Each named turn below is shown by a few rows before and after it. Which turns, in which order, take the first row of each later pair to the second? The first pair is answered.
H (before -> after):
[ -7   9  -3   3 -19  13  -1   9   6 -10   4  -1  -4  -2   5  -7   6  -1
   7  -3   5  -3   9 -11  19   8   1   6   8] -> [  1  -2   4  -4 -20   7   9  10   2 -11  -7  -7 -15  -1   4 -11   8 -13
   0  -4   2   3   5   5   2   6   6  -5  13]
[ -9   0   2   3   0  -1  -9   2  -8  12  -8   4   7  -6 -22 -13  -5   3
  -5   2   0   3   7 -25   3  13  -3  15 -11] -> [  9  -3   0  18  -4  -1 -14   0 -22  -4  -7   2  -5  14  -3 -11  -7 -15
   9   4   0  10  12 -18  -8   0   3  -2   3]
[  2   8  -7   2  20   7  19  -7   5  -9   8  14  13 -10  -1  11  -2  19
  -5  -3  -9   2   2   8   4   2   6 -10  -2] -> [  8   5  -6   8  18   7  18  -9   0 -15   8  12   7  -3   5  12  -2  11
  -1  -3 -10   6   3  12  -2  -3  10 -17   3]
G (before -> after):
[  5  -1  -8  -2   3   8   9 -11   0  -5  -1   4   6 -13  -4   4  -6   5
  -1   6  -2 -17 -17  -5  -2  -6   2   1  -5] -> [ -5   2   4 -14  -2   0  -4   7   5  13  -3 -11   0 -12 -15  -8   7   3
 -14  -1   2   0   0   0  -1  13  -4   2  -1]
[-15  16  -7  -1   3   4 -11   0  14   9   6   9  13  -8 -11   6  -7  20
   0   6   4 -11  -2 -25  27  10  -8  23 -12] -> [-16  19  -4   6  -3   2 -16  11  13  12  12   7  10   0  -2   1   7  17
   3   3   7   6  21 -19  29  17  -8  10  -8]
[  1   1   4  -5   8   0  -4  -4  -2   0  -2  -5  -5   5  -7   5  -6  -6
  -3   0   3  -4 -10  -3  -3  -5  -1   2   7] -> [ 0  4  7 -3  5 -2 -7  2 -2  3  0 -7 -7  9 -4  3  1 -9 -3 -2  4  5  1 -1
 -2 -1 -1 -3  9]
[  2   1  11   7 -10  -3 -14  17  -4   5   3 -14  -8  11   9 -12  22 -15
   4 -10   9  29  28   7   0  11   0 -13   7] -> [ 19  -3 -10  22   0  12  11 -16 -11 -24   3   9   3   5  22   7  -4 -11
  23   2   0  -6  -8  -3  -2 -21   8  -9  -1]
Z (before -> after):
[-10 -11  20   5 -12   5  -7 -11 -11   6  -1  -4  -1   8  -1   7  -7 -12
  11  -2   1 -18 -14   5  -2  -2 -10  10  -2] -> [-10 -11  18   6 -13   6  -7 -11 -10   5   1  -3   1   8   1   7  -7 -11
  12  -2   1 -19 -13   5   0  -2 -10  10  -3]
[ 10  -1   6  -4   4   1   5  -9 -19 -10  -3  -1  -9   4   2  15  -1 -11
   0  -2  -2  11  11  14 -18 -16   4 -14  18] -> [  8  -1   0  -2   8   6  16 -16 -18 -13  -4   8  -2  -3   1  20  -6  -2
   1   2  -4   1   3  11 -15 -21   4 -11  11]
[  5   9  -5   6  12  14   3 -19  -1   8  -6  14  17 -15   1   2  -8   7
   2  -7  -2  -4 -14 -19  -1   2 -12  -1 -12] -> [  7  10  -5  18   1  14 -14  -8   1   9   2  11  15  -7  15  -6   6  -3
   9  -7   2   5   1 -24   5   5 -11  -6 -10]
J (before -> after):
[  7  -9   7   2  -1   0   0   3  -3  -2  -5  -3  -7  -1   4  -9   4 -14
   4   0   3  -2  -9   2  -3  -3   0  -7   4] -> [  6  -8   7   4  -2  -1  -3   5  -2  -1  -4  -3  -7   0   5 -10   5 -14
   5   0   4  -1  -8   0   0  -2  -1  -6   4]
[ -6  -6  -3   0  -7  -1  -3   5  11   9   1   2   5  -1   5  -6   4   1
  -3   4   6  -6   2 -10  10   7  -4   3  -3] -> [-5 -7 -6  1 -5  2  7  1 10  5  0  8  8 -4  7 -3  3  4 -2  6  3 -8  1 -7
  9  4 -1  0 -7]
[ -6  -1  -1  -8  -1   1   7  10   6   9   2   7  10  -7   0  -3   9   9
  -8  -2  -2   3  10   1   5  13  -2  -3 -12] -> [ -4  -1  -1  -9   2   1  13   7   4   6  -1  10  10  -9   0   0   5  10
  -9  -2  -4   2   7   4   2  11  -1  -6 -12]
[  2   3   2  11  -1  -1  14   2  -9  -4   4   4   0   4  11   4   2   5
   2   2  -5  13  19  12  -5   1  -1 -16  -3] -> [  4   2   4   5   2  -3  16   1 -12  -3   0   0  -3   4   6   5  -2   3
  -1   0  -5  13  16  16 -10  -1   0 -16   1]
S (before -> after):
[ 10  -7  -3  -2  -8 -12  11  -3  -7 -12  -3  -4   5  -3   8  -7   4 -14
   1   4   1   2   0   6 -11   4   8  -7  -1] -> [  5  -3   0 -13   0 -15  12 -10 -10  -8  -6  -8   4  -5  -5  -1  -5  -7
  -4   0   2   2  -4   7 -14   5   6  -1   3]
[ -1   2   8  -1   3  -3 -11   2  -2   2   3  -8  -4   7  -1  -1  -3  -3
  -1  -1   0   1  -4  -3  -2   4   0   5   7] -> [ -5   5   7  -1   3  -3 -11   3   0   3   5  -6  -2   6  -3  -1  -1   1
  -2   0   0   1   0  -4   1   7  -2   6   6]
[  3   2   4   6   1  -3 -10   5  -8   2   7  -8  -5  16 -10  -6   1  -9
  -1   1  -1   5   7   7   4   4  -5  -7   8] -> [  2   3   4   4   2  -3 -10   5  -9   2   7  -8  -5  15 -13  -5  -1  -7
  -1   0   0   5   7   7   4   5  -5  -6   9]
[  6   0   0   2  -3   6  -7  10   4   3   9  -1 -10  -1  17  -1  25  -7
   5  -1  -4  11  19  15 -15  10  18  -7  10] -> [  9  -4   5  -7   2   2  -7   3  -3   1   2  -9 -19   1   9   2  13 -13
   2  -2  -3   8   7  19 -26   4  19  -4  18]
Then:
Between the rows of a pair lie two turns.
[ -3   2  -5   1   8   7  -6  -1  -1  -9   2  -3 -11  -7 -25  -4  -9  -1
  -7   1   6 -12 -14 -14  -8  12  -6  14  -2] -> [ -5   8  -6  16  -1  10  -8  13   2  -7  12   3  -9   1  -8  -8  12   0
  -2   0   7   7  17 -10   0  22  -5  -5  -4] | G then J
[  4  -4   7  -6 -23 -15  -7  29  -7  25   6 -29 -13  -5 -15 -15  13   2
  -3  -7   4  22  22   7  11  18  -4   8   6] -> [ 30  -6 -14  22 -16   1  26  -1 -27 -15  10  -1  -8   3  17   9  -4   1
  24   5  -7   8  10  14   1 -18   9 -17   6] | G then J
[ 2  0 -4  2 -1  2  2 -5 -2 -6  0  6 -2  1  7  3  2  0  1  0 -2 -6 -5  2
 -3 -6  1  0  1] -> [ 0  1 -1 -5  2 -1 -2 -7 -4 -3 -2  1 -5  2  0  3 -3  1 -3 -2  0 -5 -8  2
 -5 -4 -1  5  5] | S then J
[-11   9   2 -20  11  -7 -16 -13   1   7   1 -14   0  -5 -30   4 -19   6
  -7  -6   1  -6 -16 -12   5   7 -12  23  14] -> [ 12   2   0   6  -2  -8 -26 -10 -12 -11   5 -18 -17  20   2   0 -10 -25
  13  -3   3   8  -5  -3  -6  -7  -3  -2  29] | J then H
[  0  -9 -16  10   2   1   7   4   7  -6   6  13   8 -14  10  -4  12   2
  -1   1  -4  -3  -3   5  10   3   5  -2 -11] -> [  9 -17 -11   2   3  -5   7  -1  -1 -10  -4   2  -5  -9   5  -5   2 -12
  -2   1  -5  -6 -18  11  -5  -6   8  -2   0] | S then J
[ -3   3   0   3   3  -2 -12   1   2   1   9 -19  -4  -2  -4   0  -5 -15
   9  -3   8  -3  -8 -11   0  -5   2   6  11] -> [ -4   4   3   1   4  -3 -13   3   2   3   8 -21  -5  -1  -6  -1  -2 -14
   7  -5   8   1  -4  -9   0  -2   1   4  13] | J then Z
[  0   5   5 -12   9  -7 -16   4  -4   6   0 -13   0   8  -4 -10 -10   0
   1  -8   7   7   2  -1   8  -1 -14   6  10] -> [  1   3   6 -13   9  -8 -15   4  -4   7  -1 -13  -1   7  -5 -11 -10  -1
  -1  -8   6   7   3   1   5   0 -13   5  11] | H then H
[  4  14 -21   3   6  12 -25  -2   5   0  18   8   2   4  23   0  -2  -7
  15  12   8   6  -6 -13  11  -2  -5  -1 -14] -> [ 16  -2  -9 -12   8   1 -17  -5   0  -1   0  -6 -15   6  17  -5  -9 -27
   6  11   5   7 -24   5 -16 -10   1  -6  -4] | G then H
[ -8  -2   2   0 -11  -7 -11  13  -4   2  -5 -13  -4  -7  -2  -1   6 -11
  -7   5   9  -2   8  -2  -5  -3  -5  -7   8] -> [ -5   3  -8  13 -11   2  -8   6  -6  -6   3  -2   3  -5   8   5   4  -7
   4   9   8  -5  10  -9   2  -9  -3 -11   4] | H then G
[-11  11   0 -10  16   2  16 -13  -8   2   3   4  10  -2 -12  14 -11  24
  -9  -1  -1   0   2   2   3   1  -6   1  -1] -> [-11   8  -4  -1   8   7  16  -8   3   3   6  12  19 -10  -4   9  -2  24
  -5   4  -2  -8   0  -5  12   3  -4   3 -12] | S then G
[ -5   5  -9  16   0  15  -6   1  14   4  13   8   6   3   8  -4   9  14
   7  -3   2  -1  17 -10  15   1  -5  -3  -4] -> [  7   1 -12  19   5  16  -1 -12   3 -11  10   7  -2   9  13   4  -4   6
  15  -1  -1  -7   2  -6   4 -16  -1  -7   4] | Z then G
[ -2  -7   3 -10   7  -1  17   0   0   0  -9   2   6 -11 -12   4  -2   6
  -9   0  -2  -4  -9   7  -8   1   1   1  -3] -> [  2   3  -8  17   2   8   5   0  -5 -10   7   8  10   3   9   9   3   5
  11   3   1   1   7  -3   4  -5   2  -7  -1] | S then H
[ -5  -8   4 -12  -1  17 -12  13  -3   5   3 -12   7  -4 -11 -15   7 -19
 -10  -2  16  -4  -1 -17  12  13  -5  -8  -3] -> [ -8  -8   4 -15   2  18  -6  13  -1   6   3  -9  11  -8 -14 -13   7 -12
 -13  -1  14  -4   1 -16  13  14  -6  -9  -6] | Z then S
[-5 12 -3  0  7  2 -9 -2 -3  0  9 -5  3  8 -8  9 -6  8  1 -4  1  2  7 -9
  8  0 -6  5  5] -> [ 0  9 -5 11  1  5 -8  0  0 -4 11  0  4  9  5  6  1  3  8 -2  0  2 11 -8
 10 -2 -4 -1  2] | G then S
[ 13  -3  -9  16  -1  10   3  -2   7  -9  -5   6   1  -5  11   4   0  -8
  14   5   2 -17 -11 -13   8  -8   1   6  -6] -> [  7 -11   9  -6  -3  -4   7  14  12   8 -19  -9 -10 -10  -4 -10  10 -15
  -7  -3   2  -3  -6   4  -6   8   0   1  -2] | H then G
[  4   0   1   7  -2  12  -2   9  14   5   6   9  -1 -12  -3  12  13 -11
   1   6  -6  -5  -9   0   7  -1  -3   2 -10] -> [  4  -1   9  -4  -1   4  -8  12   9  11   1  -3 -12  -6 -11  10  11 -16
  -6   1  -4   4  -7   8  -3   2  -5   1   0] | Z then Z
[ 10 -14   3   1  -6  -1   3   6   3  -8  -5  -1  -9  -2   8 -11   6 -21
   2   4  -2  -8 -13   0 -11  -9   6  -3   0] -> [  7 -14   6  -1  -8  -4  -2  12   4  -3  -4  -5 -10   1   6 -15  11 -21
  -1   3   0  -1  -5   2 -10  -3   4  -5   1] | G then G
[  7  -9   4 -10  -5  -5 -15   0   6   3 -13 -15  -8  -2 -11 -11  -9 -17
  -4   3   4  -7 -22  -6 -11  -6  -4  11   4] -> [  3  -2   9 -10  -3  -8 -19   6  -2   7  -9 -20 -13   9 -11 -10  -4 -16
  -6  -3   6  12  -1   1 -12   1  -7   0  13] | G then S
[  6   5   0  -1  -6  -1 -21   2   2  -2   4 -14  -2   5   1  -6  -3 -12
   7   1   6  -4  -6 -12   9   1  -1  15   1] -> [ -3  10   2 -10   2  -3 -17   0   2   5   4 -14   1   0 -10  -3  -6   0
  -2  -3   7  -1  -3  -9  10   6  -5  17   1] | Z then S
[ -3   2  -2  -4   4  -1   5  -5   5   2  -1   0   6  -9 -10   5  -5  12
  -6  -4   5 -13 -13  -7   1   2  -3  10  -5] -> [  6  -2  -6  13  -7   3  -3   2   8  -5   3   3   5  -4   9  -3   6  -2
   7   1   5 -14 -10 -11   3  -1   1   5  -6] | Z then S
[  7 -13   1  -5 -14  -3  -5   7 -10  10  11  -4 -22   9  -7  -4   6  -2
 -18   1  -6   3  -8  11 -11   0   0  -3   5] -> [  7  -8  -2  -7  -5   0   1  -3 -18   4  13  -1 -21  10 -10   6  -3   6
 -16   1  -7   2 -10  11 -12  -6   0  -3   8] | G then S
[ -2  -2  -1  -4  -3   1 -10   1   5   4  -1  -3   3  -5  -7  -2  -4   3
  -5   0   3  -9 -10 -10   7   3   1  14  -2] -> [  0   1  -1   5  -9   2 -16   9   3   5   4  -3   2   2   3  -4   7   0
   1  -1   4   2   6  -7  10   6   1   3   0] | Z then G
[ -7   3  -8  -7   9   4  12  -7  -1  -6  -2   7   4  -3  -9  13   0  16
  -4  -1 -10  -3   3   3   4   1  -4  -3  -4] -> [ -9  -1  -8  -8   4   4  10  -4   6  -2  -3   8   6  -9  -9   7   4  14
  -5  -1 -10  -8   0  -1   6   5  -4   2 -10] | S then G
[ -4   0   0   7  -7   4   3  14  -2   3  -7  -1  -3   5   9  -3   1 -10
   5  -9  -1  18  18  16   3  11   3 -15  -1] -> [-13   3  -2   1  -2   6  12  13   6   9  -7   7   7  -7   0  -1   1   5
  -2  -8  -3  12  16  13  10  16   0  -8 -11] | H then J
[-10  11   5 -12   5  -6  11  12   6  16  -6   1  -2  -2  -3  -1 -11  -3
  -3   5  -2  14   6   6  -1  -9   1   0   8] -> [ -3  13  -2   3   2   0  12   9   3   7   0   8   0   3  12   3  -9  -4
   9   9  -3  13  11   3   2 -16   4  -7   7] | J then G
[  0  -9   2 -25   4  -1   1  -6   3  -2 -11  -7 -13   1 -13  16 -17   5
 -10  -4   2  -3   1  -3 -13  -6  -6  -1   6] -> [ -1  -1  -2 -11  -2   2 -24  -1   3  -1   1  -9 -12  11  -5  13 -13   2
   1  -5   9  -1  10 -18   1  -5 -10   6   9] | J then H
[ -8  -6  -3  -3   7   2   9  -8 -10   0 -12  24   5 -15  -8   6  -3  13
   6  10  -2 -27 -10   4   8  -1 -10   2 -12] -> [-18  -4   6 -10   1  -3  -1   8  -3  14 -11  16   3 -14 -14  -3  10  15
  -3   5   2 -13   7   6  12  15 -15   3 -12] | G then Z
[ -8   2  -4  -5  -7  -7 -11  10   8   8  -1  -9   0  -6  -6  -5   8  -4
  -3   1   5  -4  -4 -13   2   9  -8  12  -7] -> [ -3   4   0  -4  -5 -12  -8  11  -4   4  -2 -14 -11   6  -2  -2   8 -10
  -3  -3   4  11   8   1  -8   7  -6  -3   5] | G then Z
[  2 -15  -3  -2  -7   4  12   5  18   8  -1   8  10 -19   3 -10   7  -4
  -6   6   0 -16  -9  -4   5   3   4   7 -16] -> [ 12 -21   1  -3  -8   1  16   6  13   4  -6   4   1 -14   7 -12   8 -15
  -5   6  -1 -11 -11   5  -7  -1   9  -3 -10] | H then H
[ 11  -3  -1   4   7   1   1 -14 -18 -14 -10  -4  -8   8  11   2 -15  -7
   5  -5   0  -2   0  15 -17 -21   7 -19   9] -> [  0  -3   8 -13   3  -7 -27  -2  -7   8 -13 -22 -11   2  -9 -11 -14 -10
  -6 -10   8  -5  -6   3  -9  -4  -1   6  10] | G then J
[ 2 -2 -1  8 -5  1  1  3  1 -2  1  2 -1 -2  8 -3 10 -1  4  2  0 -2  2 -1
 -1 -1  2 -3 -3] -> [ 2 -3  2  5 -4 -2 -1  5  0  0  0 -3 -5  1  5 -4 10 -4  2  0  1  3  5  2
 -4  2  1 -4  1] | Z then J
[ 18   7  -5   0   6  -6 -14  -9  -6   6   2  -2  -3   5  -1 -11   0 -12
 -11   7   1  -3   0 -14  -4   7  -4  -2  -2] -> [ 15  10  -8   2   6  -3 -13  -7  -4   8   5   1   2   4   0 -10   2  -7
 -10   7   1  -3   4 -17   1   9  -6  -1  -5] | S then J
[ -5  -2  10  -4  -3  -8   0  10   0  13  -6 -13 -11   4  -6  -6   5  -8
  -6  -1  -2  17  14  13 -10  11   0 -17   5] -> [ -7   1   5   8  -8  -1  -1  14   7  12   1  -4  -3   1   4  -8  14  -3
   0   3  -3  15  22   6   2  14  -1 -19  -4] | J then J
[ -5  -2   0  -9  -6  -4   6  -1   6   6  -5   9   1 -11 -10   1  -7   8
   0  -1  -7  -3  -3   3   3   6   8  -2  -5] -> [ -3  -3  -3  -4  -8  -2   8  -3   6   2  -4  13   2 -11  -4   1  -6   7
   5   1  -8  -6  -3   2   3   3   9  -5  -8] | Z then J
[  9   4 -10  13  -8   4 -11   3   6   6  10   3  -4  10   4  -6   4   0
  -2   3  -3   1   2   0  12   0  -2   1  17] -> [ 12   1 -13  10  -3   7  -2  -6   6   2   7   8  -1   5   2  -2  -5   2
  -3   6  -6 -10 -12  -2   9  -8   0   7  13] | G then J
[  9  -1  -5   9  -6   1 -10  -5   2  -8   0   6  -1   2   6  -5  -2  -4
   9   5  -2 -16  -6  -4   2 -10   7   6   1] -> [  4  -7   7  -5  -9  -8  -6   8   6   5  -9  -3  -8  -2  -3 -15   9  -7
  -6  -1  -3  -3   3  10  -6   2   7   0   2] | H then G
[  1  10 -12  -1   0 -20  -6   7   5  -3   1 -10   7   4  -2   2  -9  -3
  -3  -1  18  -9 -12  -6   3  -9  16   7  -1] -> [  4  12 -13   7  -3 -17  -6  11   2  -7   5  -7   6  11   8   3  -3  -5
   1   0  18  -2  -2  -1   5  -9  17  -3   0] | G then G
[  5  -5 -10   8   0  13 -12   5   6  16  -3  -2  13  -8   3 -13  -3   2
  14  -4   7  -4  -3 -16  17  -3 -12  13 -16] -> [ 19 -20  -1   3  -4   7  -2   6   3  12 -16 -10  -2  -6   6 -19  -2 -18
  11  -4   3  -2 -13  -1  -4  -9  -4   3 -11] | S then H
[-10  -4   1 -11   6  -2   6  -6  -1  10 -13   3 -14  -4  -3   5  -9  13
 -13   6 -10   0 -17   6 -11   8  -1  11   5] -> [-16   2  -1  -4  -1   0  -7   6   7  18  -3   4  -8  -3   0  -1   4  18
 -11   5  -7   4  -1  -2   4  19  -4  14   0] | J then S
[ -1   8   2  -6   2  -8 -16  -3   8   7  -2  -7  -4   6 -10  -3 -10  -6
   5   1   3   4  -3  -1  -2   6   4  14   8] -> [  3  10  -4  10  -2  -1 -12  -1   7  -1   6   4   0  12   7   0  -1  -5
  15   4   2  10  11   1   2   3   8  -1   5] | G then J
[ -7   2   3   8   1   8 -12  13   7  16  -6   5   0  10  11   0  10  -5
  10  -2   6   8  14  -3  12  -2   6  -4  -6] -> [  5  -8   1   3   5   6  -6   0   2   5 -15   4  -6   8   9   3  -5 -17
  14   2   2  -9 -14  -4   1 -18  10   1  -3] | S then G
[  9   3  -4   8   2  12   4   3  -3   1   1  -6   8  -7  -1  -1   4  16
  -6  -1  -9  -3   0 -11   7  -6  -2   2  -6] -> [ 16  -3   3   6  -4   6   2  10  -5   2  -4 -15  -3  -1   1  -8  10   3
  -8  -3 -10   7   4  -1  -3  -5   1  -7   0] | Z then H
[  6  -6  -3  -2   4  -3  -6  -9  -5  -3  -1  -5  -5   4  -7   1 -15  -6
   6   2   0  -7 -22   1 -10  -9  -1   6   5] -> [ -8   5  -4  -6   7  -1 -12  -5  -1   7   6  -3   4   0 -17   3 -13  11
   1  -1   3  -4 -11  -6   4   3  -7  14   1] | S then J
[ -9  11   1  11   7 -12  27  11   5 -14  -3   1 -13  -6   2  -9  18  17
 -20  -2  -4  19  18  15 -12  15   5   5  -5] -> [  0   7  -1   8  15 -13  34  -5  -6 -24  -9   0 -19  -4  -1   0   0  11
 -17   0  -6  11  -1  17 -23   1   7   7   2] | G then J
[ -2  -2   1  -6  -9 -17  -5   6 -15   5  -2 -17  -3   6   0  11  -9   4
 -10 -15   1 -12  -2  -8  -5  12  -4   4  15] -> [  1  -3   0  -3 -10 -16  -6   6 -16   3  -2 -17  -5   9   3  11  -9   2
  -7 -16   1 -11  -1  -7  -6  10  -4   1  17] | H then H
[ -4  -4  -3  -9   2   1   1  -1  14   8  -6   2   9 -19 -11  -3  -1   6
  -7   2   1 -22 -21 -11   5  -2   1  18 -11] -> [ -3   0  -3   7 -12   2 -16  15  18  11   4   2   8  -9   6 -13  19  -2
   2   1   6  -7   3 -14  14   6   1   8  -9] | Z then G
[-12   6   6  -8   6  -6 -16   1  -1  11  13  -5   3   5 -10   0 -16   7
  -3  -4   3   4  22  -5   5  14 -19  13  11] -> [  4 -11  13  -2  -7 -10  -4  11   2   5   4  -7  -9   8   7 -12  -1 -16
  -1  -1  -2  13  26  13 -12  10  -9  -8  12] | S then H
